Look-ups in named tables: a row name and a column name give one cell, copied from the table.

vef
|  | gen | lud | nuf | sas | tezefat | kem | nop | difig |
|---|---|---|---|---|---|---|---|---|
| vupamef | 186 | 112 | 149 | 142 | 124 | 165 | 140 | 138 |
| tekibaz | 144 | 137 | 171 | 122 | 161 | 167 | 140 | 126 |
| nopom | 175 | 152 | 122 | 180 | 118 | 143 | 119 | 70 |
| fug | 167 | 154 | 130 | 179 | 127 | 162 | 113 | 44 |
| bupeke | 67 | 146 | 104 | 137 | 125 | 88 | 131 | 154 |
| pap | 162 | 164 | 156 | 146 | 168 | 152 | 158 | 161 |
| nuv | 82 | 127 | 124 | 87 | 134 | 94 | 139 | 180 |
| vene | 120 | 90 | 171 | 41 | 136 | 122 | 133 | 168 |
| rofega | 109 | 116 | 144 | 79 | 144 | 100 | 167 | 254 |

pap, lud: 164
nopom, nop: 119
tekibaz, lud: 137
bupeke, kem: 88
rofega, lud: 116
fug, nop: 113
bupeke, nop: 131
vene, sas: 41
bupeke, tezefat: 125
nuv, kem: 94
vene, nop: 133
rofega, difig: 254

vokis:
|  | duniso | dig | mus | kif |
|---|---|---|---|---|
| dozep | 140 | 186 | 139 | 150 |
| sig | 126 | 212 | 160 | 139 |
| fusutin | 127 | 145 | 177 | 75 |
| bibo | 108 | 187 | 164 | 151 |
| gez | 157 | 128 | 121 | 108 |
| mukisom | 94 | 206 | 188 | 180 |
| seni | 101 | 165 | 191 | 216 |
| lelib | 135 | 164 | 115 | 104 |
| dad | 175 | 172 | 57 | 208 |
| fuboke | 116 | 213 | 121 | 229 |
| degetef | 150 | 127 | 171 | 160 |
| totila | 87 | 177 | 135 | 207 |
| rem | 187 | 119 | 172 | 122 |
| tesipeb | 145 | 137 | 76 | 88 |

kif of mukisom = 180
duniso of dad = 175
mus of tesipeb = 76
kif of sig = 139
duniso of fuboke = 116
kif of dad = 208
duniso of sig = 126
kif of bibo = 151

binuv:
columns: zev, gumu, zonomup, mimikiz
zun: [0.308, -0.022, 0.435, 0.326]
peva: [0.252, 0.801, 0.621, 0.537]
ret: [-0.077, -0.012, -0.558, 0.689]
zedun: [0.780, 0.619, 0.324, 0.268]
tobel: [0.530, 0.691, 0.751, 0.353]
keki: [0.904, 0.776, 0.605, -0.049]

What is the mimikiz of ret in binuv? 0.689
What is the zonomup of ret in binuv? -0.558
What is the zonomup of zun in binuv? 0.435
What is the mimikiz of tobel in binuv? 0.353
What is the zev of ret in binuv? -0.077
What is the zev of tobel in binuv? 0.530
What is the gumu of peva in binuv? 0.801

Table kaz
columns: zutal, sina, lararis
mene: [5.02, 3.89, 1.23]
nad: [4.57, 3.84, 7.00]
zuz: [4.52, 4.39, 4.06]
lim: [3.39, 7.69, 4.06]
ripos: [4.06, 6.57, 2.45]
zumemo: [3.94, 5.68, 6.94]
ziv: [5.55, 1.86, 4.38]
lin: [5.37, 2.00, 3.63]
tave: [3.91, 6.79, 1.84]
diliv: [4.98, 3.11, 6.84]
tizat: [3.54, 6.27, 8.04]
vafum: [4.86, 3.84, 5.44]

What is the sina of mene in kaz?
3.89
What is the zutal of ripos in kaz?
4.06
What is the sina of ziv in kaz?
1.86
What is the zutal of tizat in kaz?
3.54
What is the zutal of nad in kaz?
4.57
What is the sina of zuz in kaz?
4.39
What is the sina of lim in kaz?
7.69
What is the lararis of zumemo in kaz?
6.94
What is the lararis of tave in kaz?
1.84
What is the sina of tizat in kaz?
6.27
What is the zutal of lin in kaz?
5.37
What is the sina of lin in kaz?
2.00
What is the lararis of vafum in kaz?
5.44
What is the lararis of nad in kaz?
7.00
What is the sina of ripos in kaz?
6.57
What is the lararis of lim in kaz?
4.06
What is the zutal of zumemo in kaz?
3.94
What is the sina of nad in kaz?
3.84
What is the zutal of mene in kaz?
5.02

